128 stands for zero in the data rows.
In each game, the first row plays the second. By how much does the first row win? 10 means about a draw, 20 a big win and 0 a big loss. Wins can go round in a circle. Each row has two weighted sums of its numbers, A and B, taken from their middle values. A row wins by its A times the other's B, less its B times the other's A.
[144 140  97 133 156 126 113  76 120 103 130  98]
[118  68 184 165 133 131 121 109 165 160 129 177] 9
[ 95 122 132  92  92 109 159 172 102 151 112 159]
[138 134 123 140 137 151 116 110 140 118 117 133] 5
[148 142  98 130 136 127 113 117 138 114 138  93]
[152 150 100  86 137 102  87 121 114 103 101 102] 10
[127 138 137 137 150 143 137 118 140 119 108 138]
[132 108 141 149 117 131 108 105 143 142 150 115] 10
[154 140 101  86 113 123 110 159 120 107  99 113]
[122 139 107 139 119 146 153 118 122 139 147 116] 10
[109 149 109 122 107 115 146 156  99 152 139 119]
[ 90 131 120 140 122 134 157 132 137 120 110 183] 5
[127  88 173 144 130 133 126 135 139 163 155 130]
[107 125 110 169 141 156 155 118 125 127 143 140] 10
[130 133 123 123 132 157 131 139 137 118 126 126]
[106 124 130 124 116 122 144 153 133 122 112 140] 11
[124 121 148 161 147 125 125 127 153 106 124 149]
[166 109 165 104 159 126  81 135 146  97 116 110] 6
[142  90 166 179 148 143 129  66 155 142 167 129]
[118 130 131 157 139 153 140 100 130 139 106 146] 5
[136 158  96 101 136 127 132 147 108 142  98 111]
[136 104 140 169 140 146 124  95 154 142 181 121] 11
[115 151  97 121 112 129 147 147 115 140 134 139]
[166 122 167 102 155 117  96 130 133  96 118 138] 10
[100 139 106 155 132 136 156 108 134 134 119 168]
[169 165  85 128 148  95  79  91 107  79 125  67] 14
[145 136 148  77 128 116 113 169 125 108 108 119]
[167 105 147 102 150 109  76 132 146 105 108 122] 9
[109 170  74 102 100 124 148 125  99 143 125 102]
[124 131 114 136 143 129 145 127 124 124 146 151] 11
[146 131 108 142 154  95  88  85 136 104 134  96]
[ 98 142 130 132  82 134 162 148  94 148 136 104] 5
[124  83 185 140 143 129 128 137 146 137 127 176]
[101 148 135 140 107 130 171 139 134 162 124 153] 13
[132 136 127 131 118 118 129 112 124 111 122 152]
[102 133 109 123 102 107 152 144  93 155 146 124] 11
[ 92 164  84 138  84 125 166 119  99 157 139 121]
[130 124 129 158 144 138 116  77 127 131 138 119] 7
[113 160 110 130 139 133 143 111 123 128 123 131]
[100 122 121 136 128 130 140 109 134 104 114 145] 8
[101 153  96 100  90 120 152 137 101 163 141 106]
[113  94 149 157 169 147 107 112 155 111 111 167] 9
[140 125 112 147 145 123 108 105 121 104 129 127]
[ 99  83 183 156 119 165 146 153 136 161 124 163] 10
[ 95 146 142 100  95 110 165 178 127 147 123 168]
[ 91 138 116 143  86 119 157 141  91 155 143 123] 11
[108  66 199 153 125 136 133 180 171 166 125 191]
[128 119 127 157 147 145 115 103 147 112 133 103] 7
[147 116 140 158 162 133 101 110 147 101 134 117]
[110 154 102 127 103 144 139 120 132 135 133 123] 10
[148 160  89  99 121 125 110 141 130  89 127  98]
[132 156  97 133 125 133 127  99 106 125 118 108] 11
[127 108 134 166 136 143 129 115 149 131 126 160]
[132 169  95  94 113 142 131 145 127 144 104  90] 10
[125 151  94 130 112 127 146 114 121 124 116 128]
[134 118 121 153 132 130 127 107 133 130 129 149] 10
[173 132 129 119 130 123  87 109 137 113 131  76]
[148 109 152 135 132 115 115 121 115 123 128 112] 7
[148 108 152 120 153 133  92 138 153 102  90 150]
[137 123 128 129 138 117 131 132 136 112 117 163] 12
[122 140 128 143 126 145 139 126 132 161 131 127]
[107 133 125 151 130 121 157 120 115 125 132 154] 13
[160 145  98 140 148 135 107 108 119  86 116 102]
[181 126 142 121 155 129  94 113 123  86 137  99] 6
[114 131 123 148 131 119 150 117 137 134 144 134]
[144 104 158 120 126 101 122 147 147 122 149 142] 14
[164  92 158 120 147 103  87 133 132 102 116 133]
[158 166  88 123 137 110 114  94 120 104 123  89] 9
[130 123 145 118 116 143 132 159 136 132 117 124]
[ 95 107 141 118 104 124 157 160 121 124 103 181] 11
[101 141 124 133 104 129 161 148 117 145 142 133]
[111 145 108 139 130 157 147 121 137 132 129 131] 9
[156  80 163 154 141 121 107 108 149 128 128 164]
[152 149 107 133 135 118 116 100 136 111 136  98] 11
[151 107 157 104 119 117 110 145 147  99 119 129]
[ 71 136 121 140  97 129 183 151 110 175 137 118] 3
[159  90 147 137 144  96 110 135 152 103 138 140]
[136 142  88 139 125 133 115 112 100 122 127 105] 5
[103 123 139 112 108 133 151 163 123 142 136 135]
[175  84 177 134 169 120  64 121 154  96 113 119] 12
[ 87 113 157 142 106 126 159 172 117 153 103 183]
[135 156 120 122 114 126 126 136 122 105 116 115] 8
[148 131 135 140 156 143 120 105 155 122 140 109]
[143 111 134 102 140 134 105 148 159 113 103 157] 11
[130 106 154 162 143 138 120 102 155 131 138 140]
[145 130 141  67 120 122 116 160 115 108  99 124] 9
[101 164  95  99  83 126 170 152  89 175 120 118]
[161 148 120 138 161 123 108 121 117 120 139  77] 9
[143 147  95 135 136 114 113  84 111 100 144  88]
[122 167  95 121 102 143 130 131 110 125 123 110] 10
[142  78 159 191 176 132 118  90 159 135 147 139]
[120 149 116 122 110 135 146 133 130 141 118 136] 9
[153  96 176 122 152 128  84 137 128  95 124 161]
[115 118 143 134 139 128 136 134 125 149 132 144] 13
[131 171 119  93 112 131 138 146 135 140 122  93]
[131 112 127 146 135 122 127 131 149 111 137 146] 8
[128 135 110 134 128 139 130 116 114 108 119 134]
[108 108 150 113 110 118 132 165 128 137 123 171] 10
[115  71 188 146 128 146 127 137 151 165 121 174]
[139 142 112  77 126 112 121 159 126 127 108 130] 9
[163 118 128 142 147 143 110  95 133 123 142 128]
[113 125 129 144 110 140 141 108 139 145 144 142] 10
[170 106 147 103 150 116  95 127 143 100 115 132]
[146 137 121 148 138 122 108 117 141 132 106 101] 14
[156 144 138  62 144 108 113 168 134 101  88 128]
[113 167  97 113  93 136 136 141  99 150 131  89] 13
[125 146  95 128 115 134 148 112 119 127 144 109]
[125 142 127 109 130 127 127 151 107 123 131 113] 11
[164  96 161 106 156 120  90 128 143  99 108 118]
[109 124 106 132 108 146 150 144 136 117 119 145] 11
[ 97 146 135  99  86 118 158 146 111 168 120  99]
[119 120 130 114 103 115 150 166 119 139  99 167] 3
[155 105 141 161 153 150  95  81 169 114 131 121]
[137  79 167 152 159 148 100 107 163 126 134 130] 8
[134 133 129 116 114 118 125 136 122 109 115 133]
[138 111 149 162 137 134 140 120 145 124 144 141] 10
[145  86 180 168 128 138 102 100 158 130 140 130]
[116 116 152 107 115 128 136 134 137 144 123 127] 10
[119 137 108 142 118 142 145 119 120 149 152 118]
[120 110 122 132 123 118 137 144 132 104 131 139] 13
[139  79 184 174 139 140 113 109 164 134 143 160]
[160 117 134 153 154 118  91  83 128  86 134  89] 9
[106  88 181 149 133 140 143 140 155 151 135 154]
[113 130 127 158 124 127 151 116 110 124 137 145] 11
[106  88 167 117 118 125 143 167 130 130 117 187]
[131 131 153 112 136 117 126 135 124 128 130 121] 10
[113 128 122 105 110 124 137 158 126 154 110 130]
[162  85 174 175 159 131 102  98 166 128 144 126] 10
[ 97 154 101 146 111 144 171 114 138 123 125 147]
[137 107 167 118 154 109 116 123 138 112 105 143] 10
[172 128 106 131 149 124  77 109 115  96 138  62]
[149  97 140 152 156 132 131 108 155 112 133 157] 13
[ 81 149 102 115 102 134 176 143 107 166 131 123]
[135 110 136 172 163 155 114  88 159 124 143 129] 7
[162 124 128 152 152 132  95  83 136 116 121  89]
[120 123 112 172 131 145 149 113 139 105 105 124] 8
[112 149  94 152 111 128 135 124 120 130 126 118]
[154 158 108 113 134 107 111  94 117 114 136  70] 14
[134 122 125 111 131 140 124 141 129 134 109 135]
[101 144 103 139 117 149 160 134 128 145 125 153] 11
[165 154  99 108 155 132  96  98 126  99 139  89]
[ 96 152 109 103 104 120 148 154 108 144 110 121] 10
[137 101 146 185 165 148 115  84 148 121 140 156]
[ 96 132 129 124  84 135 148 154  78 155 147 123] 13
[120 122 124 117 113 122 129 131  97 149 152 126]
[102 150  77 136  95 153 167 141 101 129 130 139] 8
[ 91 130 122 162 114 133 157 129 140 140 129 161]
[ 94 159 129 110 102 131 156 155  74 150 144 107] 13
[126  72 177 134 130 126 121 159 156 152 121 181]
[ 74 128 120 124  97 112 157 168  71 159 123 115] 14
[ 83 144 117 103  87 142 176 145  89 190 144 135]
[ 93 130  94 102 105 127 148 134 113 120 130 151] 17
[158  78 140 154 147 119  89 113 160 122 115 147]
[105 162 101 125 130 133 170 120 128 132 111 145] 8
[134 100 139 168 150 137 114 100 146 123 142 138]
[ 76 144 114  99  91 131 175 182 107 161 132 126] 10
[119 109 117 167 145 138 141 105 131 149 150 134]
[153 136 159 130 149 147 110 119 149 122 137 125] 8
[107 100 139 161 136 139 151  88 155 152 156 131]
[150  82 175 167 158 117  81 108 172 118 139 151] 12
[115 133 137 137 101 109 145 151 125 138 141 154]
[163 145 106 124 146 117  91  99 140  94 134  96] 15
[130 149 100 119 119 113 134 125 115 107 118 100]
[115 154  95 109 107 136 132 134 116 115 117 111] 11
[112 141 118 112  92 108 153 157  78 151 119 102]
[102 144  99 147 131 152 152 114 119 131 130 136] 2
[144  99 152 105 117 126 112 132 137 117 106 141]
[111 143 124 102  99 116 153 158 120 134 124 151] 10
[176 156  90  95 142  89  95 113 120  81 126  86]
[ 97 140 132  98 107 119 139 158 105 134 130 146] 11
[117  77 194 144 139 159 138 140 158 174 156 146]
[ 72 149 117 109  89 113 185 171  93 174 112 130] 13
